In the rows, 100 means zero.
R: 4 groups of rows, each row roughly a mix of its group's hidden directions:
R (128 x 13):
[128 105 102 135 80 104 74 94 85 93 69 129 75]
[132 102 94 62 106 110 130 84 69 99 130 113 95]
[70 148 109 73 118 107 81 82 101 115 115 100 119]
[132 108 100 125 119 96 108 70 111 73 80 127 128]
[85 118 91 131 90 87 76 108 132 135 87 70 98]
[130 68 89 103 79 72 83 91 141 102 120 102 93]
[70 99 103 65 116 105 122 107 105 116 131 69 125]
[98 101 120 103 51 84 135 131 109 85 114 94 95]
[86 142 108 86 106 131 121 96 123 96 119 100 135]
[92 105 103 103 100 85 42 84 113 96 92 139 107]
[89 126 91 117 74 127 84 116 128 120 92 81 132]
[70 99 84 91 119 71 87 82 128 100 132 104 132]
[118 102 55 126 110 73 120 75 120 85 91 116 100]
[90 75 86 128 87 102 57 93 137 111 89 86 86]
[98 85 109 85 81 94 121 135 58 131 113 86 92]
[96 126 74 109 112 80 146 96 124 118 99 94 128]
[125 65 96 71 102 101 111 72 80 85 114 124 72]
[121 97 63 116 101 65 122 78 137 105 109 105 106]
[126 77 100 87 85 70 95 98 147 118 124 87 105]
[102 109 114 97 96 99 46 113 107 91 75 139 92]
[84 129 81 115 98 125 90 127 110 107 94 71 140]
[118 90 73 109 88 66 112 84 149 112 116 103 106]
[83 85 93 137 80 103 84 128 102 101 58 85 120]
[106 87 86 103 48 110 81 83 103 101 74 97 65]
[79 123 103 117 105 134 102 107 54 76 77 111 98]
[131 75 95 97 80 69 93 101 129 118 137 86 109]
[105 139 106 100 89 139 99 96 127 86 133 86 118]
[66 109 108 119 97 131 84 111 81 79 69 131 91]
[95 112 82 89 152 120 74 130 99 99 84 113 100]
[56 140 110 96 100 107 92 114 112 112 124 69 109]
[59 132 108 74 108 95 81 103 110 113 127 103 130]
[78 137 89 111 111 105 142 110 117 100 73 102 126]
[112 118 111 69 63 123 123 109 63 100 118 107 96]
[65 83 110 114 73 93 62 120 97 124 85 79 109]
[73 118 108 112 95 139 91 96 63 79 79 119 83]
[131 116 104 80 124 111 142 93 100 77 110 132 96]
[122 82 87 98 80 68 100 88 137 126 135 93 104]
[113 122 111 137 57 114 105 108 67 110 92 107 85]
[137 139 90 105 119 104 125 106 106 72 117 118 82]
[87 122 100 114 114 129 108 104 68 64 62 108 97]
[133 76 72 115 87 64 96 89 133 100 120 103 102]
[74 86 132 82 113 121 61 110 78 99 86 112 77]
[116 60 122 110 54 105 86 115 88 106 84 109 86]
[97 104 78 91 154 122 73 125 96 103 83 111 100]
[157 89 98 94 88 130 117 90 110 80 103 122 92]
[131 127 97 116 106 94 94 80 124 141 130 89 109]
[63 110 117 101 126 119 87 123 57 106 85 113 103]
[71 78 131 85 120 71 101 95 65 89 103 124 101]
[116 152 101 134 84 100 104 78 84 92 87 113 83]
[58 114 96 81 109 86 97 98 115 111 140 93 135]
[130 86 83 104 92 64 112 101 149 106 111 90 117]
[112 116 119 131 50 103 82 104 80 102 87 123 86]
[117 91 82 93 101 63 118 90 147 124 117 91 113]
[78 124 77 115 107 100 101 110 106 79 48 87 122]
[146 72 99 102 68 134 98 97 112 96 86 117 108]
[118 106 113 135 45 85 115 86 93 91 99 108 86]
[138 76 110 121 71 98 103 99 97 82 69 110 69]
[100 77 140 85 79 106 94 91 97 79 125 132 73]
[140 113 107 82 111 120 134 91 105 72 117 129 95]
[59 118 135 84 102 134 93 117 77 113 89 101 99]
[146 104 89 89 114 106 141 108 104 96 85 130 84]
[62 116 130 85 100 139 89 100 68 108 95 105 85]
[90 62 127 70 108 100 105 106 82 84 132 121 78]
[104 90 80 110 75 73 104 88 151 122 121 112 106]
[122 105 97 58 97 125 119 80 76 80 129 118 94]
[133 78 90 135 82 78 100 86 110 76 81 120 79]
[72 131 90 101 115 93 139 105 128 123 87 103 126]
[107 100 141 78 63 119 115 129 87 102 87 88 82]
[109 143 84 115 130 130 119 111 73 106 89 91 87]
[117 126 86 129 111 86 90 90 129 142 105 78 114]
[95 68 128 98 64 84 107 118 71 111 95 108 69]
[69 95 88 123 108 89 76 99 129 82 54 93 93]
[100 150 81 104 98 122 111 109 133 112 114 71 102]
[84 88 88 103 118 115 59 148 94 112 95 122 109]
[55 90 102 92 121 60 94 96 80 117 100 78 82]
[109 66 107 69 99 103 121 115 58 111 129 103 89]
[60 137 100 112 113 73 88 128 95 112 106 78 87]
[79 62 111 112 68 104 60 96 96 114 87 90 123]
[109 120 81 109 133 107 89 43 87 111 91 98 101]
[139 125 106 89 114 115 131 101 103 70 121 124 84]
[108 102 70 138 101 112 79 92 127 100 70 87 130]
[110 121 113 131 58 86 77 73 94 97 92 127 91]
[96 97 84 87 145 67 132 82 84 101 84 120 100]
[124 97 101 111 122 67 103 103 72 68 103 130 70]
[78 73 130 89 115 66 94 101 62 90 104 119 84]
[82 124 121 99 96 144 105 112 64 77 78 95 98]
[85 75 103 78 89 110 117 114 62 62 75 115 94]
[91 126 86 100 86 136 107 105 135 124 93 81 133]
[137 106 101 125 90 119 112 112 78 89 66 105 65]
[107 60 112 85 78 108 105 94 75 66 89 129 81]
[95 77 105 111 78 114 55 87 92 85 101 129 66]
[104 47 123 88 97 92 88 76 72 81 104 119 95]
[109 81 87 105 113 109 128 54 81 120 110 66 104]
[95 92 96 107 109 134 78 151 72 119 88 107 97]
[111 143 93 86 135 98 141 99 106 87 114 114 93]
[134 77 82 123 80 66 93 113 130 98 116 98 119]
[56 126 89 107 118 71 88 107 97 116 108 67 88]
[120 102 117 131 49 87 89 84 95 91 88 121 84]
[108 122 67 112 93 88 142 74 136 100 97 101 108]
[91 113 110 53 107 121 111 91 89 69 131 118 87]
[64 126 114 64 109 88 120 127 82 107 112 89 81]
[111 154 89 108 114 89 104 87 123 131 110 82 111]
[57 80 111 105 77 95 67 110 96 127 89 74 111]
[80 90 131 87 128 106 74 140 72 108 87 99 108]
[104 71 135 69 98 113 60 100 92 98 106 93 72]
[109 92 119 71 128 99 105 79 104 90 149 122 86]
[86 99 65 92 158 93 94 95 117 98 112 100 119]
[62 138 89 110 105 86 90 120 111 122 106 64 92]
[151 111 97 92 97 131 127 94 115 78 109 122 97]
[127 103 82 58 105 119 113 71 86 97 133 108 85]
[109 127 114 135 56 87 99 104 104 123 71 96 99]
[106 94 114 60 112 94 126 85 75 76 117 128 77]
[102 112 95 141 102 84 105 106 104 93 48 98 128]
[88 80 84 68 143 86 112 103 132 87 113 88 115]
[65 130 80 92 132 91 96 97 110 108 131 98 131]
[134 60 78 89 89 109 117 94 109 126 69 99 86]
[122 113 92 57 98 109 132 81 67 87 112 114 87]
[83 120 102 97 133 124 109 96 62 77 65 104 88]
[131 93 65 116 86 70 115 75 131 100 119 101 100]
[63 72 122 91 90 86 97 114 90 72 75 113 69]
[134 120 95 91 118 103 122 85 104 69 134 101 68]
[128 140 79 114 119 104 112 91 109 120 107 88 139]
[116 97 65 119 119 122 84 77 123 77 81 101 129]
[71 109 113 97 115 132 84 96 62 84 75 118 77]
[75 70 100 116 74 91 62 111 96 126 76 81 109]
[105 80 124 84 72 74 87 51 122 93 100 104 102]
[96 142 88 105 86 131 99 107 134 111 116 69 111]
[89 112 80 131 79 94 90 119 107 126 61 69 110]
the three rows of each list that fit no group, in list order (the others fit one group, some only roughly):
  * Z_768: [70 81 94 89 112 77 63 106 129 95 111 126 126]
  * Z_835: [85 66 128 70 104 108 133 105 79 101 114 93 72]
  * Z_575: [137 117 119 104 89 123 105 105 100 61 117 133 108]
  * Z_881: [89 93 137 77 96 94 128 127 62 87 114 117 98]
  * Z_943: [71 99 108 120 80 83 57 114 94 108 113 65 83]
  * Z_72: [105 83 76 136 99 76 69 101 116 84 95 139 99]
  * Z_661: [70 120 86 110 68 102 83 120 115 126 83 64 97]
  * Z_312: [75 50 103 96 73 100 100 101 80 65 99 98 83]
  * Z_989: [89 83 105 97 130 57 104 116 69 99 86 124 74]
  * Z_682: [100 132 86 122 95 100 142 121 108 94 88 89 139]
  * Z_728: [92 101 136 110 69 104 82 73 72 97 80 119 73]
 : Z_835; Z_312; Z_728
  * Z_553: [118 113 69 115 124 71 138 112 103 104 98 90 132]
  * Z_175: [112 87 65 144 107 85 94 105 103 68 76 119 103]
  * Z_487: [110 124 83 112 104 111 85 49 109 97 80 107 134]
  * Z_549: [103 129 112 122 62 86 94 51 95 107 105 108 107]
  * Z_521: [126 93 105 130 90 122 101 109 90 67 60 98 74]
  * Z_686: [71 117 108 76 100 97 113 78 100 123 136 74 130]
  * Z_230: [158 82 73 107 86 120 103 100 114 105 79 107 92]
  * Z_579: [120 125 109 66 110 115 122 78 86 73 126 126 103]
  * Z_845: [112 89 97 98 137 70 113 74 76 70 104 129 95]
  * Z_736: [69 116 100 113 120 110 70 86 135 109 78 69 103]
  * Z_513: [122 74 124 104 62 97 114 129 107 78 81 105 75]
 : Z_487; Z_521; Z_736
  * Z_284: [100 136 87 93 99 104 154 83 119 103 94 81 117]
  * Z_564: [80 80 95 73 116 91 122 76 114 110 133 70 126]
  * Z_140: [51 128 107 114 102 86 71 111 98 107 116 70 108]
  * Z_875: [109 58 91 140 105 108 67 101 125 113 101 93 117]
  * Z_631: [129 115 59 129 106 79 130 88 106 80 89 97 113]
  * Z_955: [54 116 109 98 107 89 78 112 85 115 66 69 103]
  * Z_134: [108 88 70 102 85 68 89 103 135 121 135 83 114]
  * Z_578: [85 55 102 83 83 94 102 111 73 86 81 105 61]
  * Z_572: [72 93 110 96 96 126 70 86 100 88 79 133 64]
  * Z_526: [137 84 97 131 84 88 122 67 99 84 83 100 75]
  * Z_132: [80 101 94 111 70 85 91 138 118 117 75 67 114]
 : Z_955; Z_134; Z_132
  * Z_79: [119 119 116 95 95 135 130 105 92 103 93 72 59]
  * Z_84: [111 114 65 126 87 128 84 104 114 104 79 79 136]
  * Z_569: [76 81 87 76 130 89 86 139 127 92 112 107 121]
  * Z_488: [94 132 96 132 97 88 92 100 124 93 51 94 121]
  * Z_197: [110 132 102 123 58 108 73 73 98 98 84 111 79]
  * Z_785: [139 88 96 97 82 108 93 83 122 54 86 98 75]
  * Z_812: [80 127 113 98 113 118 96 102 52 90 65 88 83]
  * Z_534: [110 109 63 133 89 87 126 85 132 76 84 112 107]
  * Z_366: [83 93 81 96 129 75 61 90 129 91 105 126 119]
  * Z_758: [136 76 104 85 99 85 136 90 63 111 116 115 95]
 : Z_79; Z_197; Z_812
  * Z_273: [103 74 126 88 70 110 56 96 95 111 130 106 85]
  * Z_558: [91 137 87 110 91 129 74 85 136 76 90 97 116]
  * Z_861: [63 105 92 78 125 75 100 101 94 133 119 83 128]
  * Z_544: [98 153 85 131 115 120 94 92 70 108 91 109 97]
  * Z_664: [90 91 98 88 87 79 153 84 93 116 107 63 94]
  * Z_23: [74 141 95 118 109 79 80 112 101 94 128 70 82]
  * Z_574: [61 121 108 112 122 60 97 102 119 106 110 70 87]
  * Z_345: [77 93 119 77 114 102 117 135 76 120 138 90 105]
  * Z_385: [117 85 92 128 99 91 58 105 105 85 75 139 89]
  * Z_398: [92 119 82 125 115 79 126 129 101 110 87 103 144]
  * Z_452: [104 136 83 102 92 127 119 112 143 121 94 81 115]
 : Z_861; Z_664; Z_574
  * Z_373: [74 107 86 98 112 89 94 57 100 123 132 88 131]
  * Z_148: [80 73 141 69 105 124 102 94 76 102 124 84 96]
  * Z_326: [110 94 104 55 110 86 122 82 82 103 127 112 65]
  * Z_196: [104 120 83 96 150 104 63 98 106 92 80 125 93]
  * Z_987: [71 89 136 92 110 115 64 125 71 107 95 116 99]
  * Z_597: [105 81 85 121 73 131 69 120 109 123 115 78 120]
  * Z_469: [90 113 131 91 109 138 77 135 69 114 101 89 101]
  * Z_502: [104 113 87 118 96 78 129 123 140 110 104 97 139]
  * Z_721: [116 73 110 97 61 113 64 85 113 86 108 107 69]
  * Z_458: [75 123 80 91 140 101 63 85 104 111 111 112 124]
  * Z_285: [130 78 86 72 119 120 114 95 71 101 138 106 112]
  * Z_152: [79 62 100 56 88 90 95 117 106 108 133 83 100]
  * Z_673: [86 131 114 77 118 133 125 88 70 90 81 83 91]
 : Z_148; Z_469; Z_152
  * Z_16: [127 48 89 114 105 96 85 102 106 83 73 117 80]
  * Z_885: [119 123 84 113 99 89 142 118 99 99 103 75 140]
  * Z_605: [131 86 92 95 78 111 122 107 72 96 73 108 57]
  * Z_730: [83 62 121 93 88 117 107 135 68 76 100 113 111]
  * Z_990: [50 105 108 78 108 68 87 114 75 105 119 91 114]
  * Z_371: [76 104 89 77 132 93 106 67 109 116 128 76 127]
  * Z_533: [97 90 128 71 76 128 73 79 96 102 114 95 64]
  * Z_421: [141 92 91 110 114 102 120 96 107 70 66 100 66]
  * Z_717: [120 90 78 93 83 78 113 64 134 117 131 101 88]
  * Z_286: [146 79 100 79 98 120 135 92 103 98 83 128 91]
  * Z_489: [139 92 118 85 89 131 105 87 96 65 127 120 95]
  * Z_532: [57 118 108 98 96 116 106 94 66 59 81 104 95]
  * Z_555: [119 116 130 105 60 118 118 76 75 110 85 88 82]
  * Z_422: [115 71 95 88 100 68 81 80 122 131 132 101 84]
 : Z_605; Z_990; Z_532
  * Z_229: [93 66 123 65 111 104 118 97 122 98 134 82 119]
  * Z_858: [83 95 130 104 78 125 69 134 68 105 114 98 106]
  * Z_602: [90 127 108 91 86 147 78 112 137 96 97 84 89]
  * Z_938: [84 114 122 103 96 135 112 116 63 86 79 129 79]
  * Z_144: [108 106 133 100 45 96 133 109 95 98 108 88 89]
  * Z_61: [103 79 118 126 42 90 118 112 88 107 109 96 92]
  * Z_80: [72 71 120 77 108 93 112 140 71 111 118 95 89]
  * Z_227: [160 81 83 104 81 119 114 107 114 105 88 105 85]
  * Z_117: [132 147 89 121 104 95 105 82 115 128 99 94 123]
  * Z_496: [92 67 120 103 92 91 107 102 81 58 69 130 92]
 : Z_229; Z_602; Z_938
  * Z_218: [68 119 93 76 114 103 80 81 103 127 131 70 115]
  * Z_709: [84 132 129 112 125 114 113 110 67 98 75 100 72]
  * Z_743: [92 80 120 65 88 108 108 88 86 72 117 128 65]
  * Z_792: [90 78 89 71 129 103 135 97 109 103 122 62 113]
  * Z_193: [113 107 57 113 106 79 129 59 118 97 103 110 92]
  * Z_662: [48 127 127 88 119 84 97 102 93 92 121 102 116]
  * Z_180: [87 83 115 77 82 107 65 109 89 81 119 77 61]
  * Z_9: [75 54 120 95 109 85 99 111 86 71 83 119 78]
  * Z_493: [89 100 83 125 111 60 89 87 117 107 55 95 81]
  * Z_702: [147 72 82 117 71 106 82 110 106 98 83 102 75]
 : Z_218; Z_709; Z_180
  * Z_849: [88 128 74 89 104 122 117 84 133 121 109 64 112]
  * Z_933: [105 146 75 125 110 91 127 130 105 113 107 83 108]
  * Z_22: [66 131 103 99 131 98 100 97 112 73 138 114 112]
  * Z_866: [124 97 83 117 88 74 115 126 111 121 122 84 139]
  * Z_38: [120 83 80 113 76 96 77 72 128 75 99 124 74]
  * Z_650: [98 128 97 119 74 113 73 118 120 103 123 62 82]
  * Z_522: [90 91 82 132 74 119 63 109 122 111 76 77 100]
  * Z_836: [69 146 111 91 123 88 97 102 132 111 124 91 91]
  * Z_995: [60 143 117 92 124 97 113 106 98 96 114 108 130]
  * Z_54: [80 87 91 76 132 120 51 90 82 104 90 110 90]
  * Z_135: [130 122 81 119 96 103 88 56 131 90 79 109 102]
 : Z_933; Z_22; Z_54
  * Z_644: [149 86 81 96 117 120 128 114 101 91 112 125 84]
  * Z_781: [103 94 89 117 93 69 106 133 131 122 114 97 139]
  * Z_871: [58 120 112 88 86 103 105 98 90 129 137 85 124]
  * Z_762: [85 126 87 111 121 85 131 120 103 129 106 95 140]
  * Z_508: [138 96 97 111 105 104 86 111 102 73 62 122 66]
  * Z_133: [90 80 109 115 127 96 86 109 60 81 90 143 99]
  * Z_276: [64 79 96 77 109 88 95 128 117 109 133 94 131]
  * Z_39: [105 114 79 100 86 78 129 89 122 135 140 91 113]
  * Z_181: [62 143 106 120 102 84 78 127 107 105 114 84 107]
  * Z_708: [80 98 111 49 134 108 96 83 110 112 112 81 119]
  * Z_382: [71 56 113 98 97 89 99 123 79 73 72 110 89]
  * Z_297: [63 97 109 77 138 120 81 126 86 81 90 103 114]
  * Z_523: [108 99 98 81 132 138 66 112 81 122 75 104 96]
  * Z_518: [125 79 130 103 53 106 114 80 84 105 86 89 79]
 : Z_644; Z_133; Z_297
  * Z_430: [71 123 84 87 138 112 83 84 91 126 119 93 127]
  * Z_86: [104 114 106 126 66 125 52 96 84 100 91 117 90]
  * Z_663: [130 89 96 125 96 114 104 135 88 84 66 113 69]
  * Z_251: [90 91 112 98 96 117 67 101 46 110 127 108 82]
  * Z_428: [78 63 111 72 120 87 109 121 83 105 134 95 79]
  * Z_932: [84 80 98 78 85 119 110 143 60 107 106 81 109]
  * Z_964: [92 110 93 90 71 136 85 111 126 114 122 94 139]
  * Z_434: [140 98 105 111 73 128 103 131 111 103 75 127 110]
  * Z_598: [102 99 106 99 104 130 80 78 62 66 84 109 67]
  * Z_388: [141 80 119 92 62 107 115 94 111 79 101 127 116]
  * Z_334: [111 80 119 68 105 86 114 87 81 110 136 117 65]
  * Z_436: [125 143 98 99 121 102 111 87 113 123 135 95 124]
  * Z_442: [116 138 87 111 108 99 84 58 141 98 98 101 103]
  * Z_332: [76 91 127 65 127 88 114 96 95 76 122 120 75]
 : Z_86; Z_964; Z_388
  * Z_920: [113 84 64 127 90 75 108 71 130 81 108 105 116]
  * Z_57: [69 113 141 64 114 127 94 106 99 123 92 93 93]
  * Z_384: [102 128 117 130 49 79 97 92 100 91 104 124 94]
  * Z_280: [62 130 104 73 114 91 92 126 115 103 129 106 124]
  * Z_672: [109 120 70 122 106 76 141 113 99 106 104 93 137]
  * Z_841: [122 128 120 116 71 117 85 87 76 100 74 119 72]
  * Z_668: [89 77 116 97 90 104 98 127 66 63 85 126 76]
  * Z_609: [138 101 67 105 98 82 128 64 119 85 104 89 94]
  * Z_74: [115 82 54 110 105 81 120 83 130 97 115 85 124]
  * Z_66: [74 130 88 117 122 115 121 105 88 81 60 119 110]
  * Z_370: [92 50 99 63 120 93 111 97 121 101 112 76 113]
  * Z_744: [100 98 96 121 88 83 48 112 112 96 93 143 104]
 : Z_920; Z_668; Z_74
  * Z_667: [138 142 77 118 118 101 107 98 122 113 116 89 118]
  * Z_298: [86 108 89 55 113 107 81 112 64 118 130 108 105]
  * Z_43: [90 103 132 89 48 72 103 94 123 83 112 109 102]
  * Z_304: [104 77 97 57 77 132 98 100 83 85 128 108 79]
  * Z_551: [110 80 119 100 106 92 97 98 74 69 87 151 122]
  * Z_741: [85 115 132 63 115 124 103 94 68 118 107 79 87]
  * Z_984: [99 98 117 77 112 128 56 128 90 108 72 118 91]
  * Z_105: [106 119 82 120 114 76 131 128 100 103 95 88 145]
  * Z_377: [116 123 74 113 109 87 97 83 128 137 121 93 131]
  * Z_463: [81 116 136 78 111 102 109 91 99 59 115 133 90]
  * Z_387: [91 82 85 56 89 115 120 112 59 103 100 85 80]
  * Z_677: [104 111 77 122 69 125 76 103 129 118 93 70 120]
  * Z_710: [97 114 104 135 70 102 59 107 85 106 91 137 96]
  * Z_607: [93 114 97 111 112 81 126 138 124 110 86 92 143]
 : Z_667; Z_298; Z_377
  * Z_637: [109 75 74 131 117 100 81 112 116 135 106 74 122]
  * Z_138: [118 98 64 120 85 84 114 68 140 86 97 115 90]
  * Z_528: [80 119 99 131 94 84 99 133 104 127 71 72 119]
  * Z_765: [112 99 116 116 74 87 134 94 95 89 134 60 86]
  * Z_437: [97 115 106 139 46 80 101 95 91 98 117 115 103]
  * Z_335: [86 81 133 83 88 128 61 106 75 108 109 105 77]
  * Z_362: [128 73 113 115 62 82 130 104 111 77 90 97 79]
  * Z_159: [112 87 108 70 100 108 89 57 117 90 96 97 54]
  * Z_154: [116 107 127 96 69 95 153 100 104 80 99 83 84]
  * Z_415: [110 135 78 105 103 101 95 98 117 146 120 68 109]
  * Z_44: [134 124 78 111 105 81 115 91 134 123 131 86 104]
  * Z_115: [105 123 101 126 57 117 108 108 141 117 95 83 106]
  * Z_596: [41 121 117 97 120 85 91 96 95 101 115 88 121]
 : Z_765; Z_44; Z_115
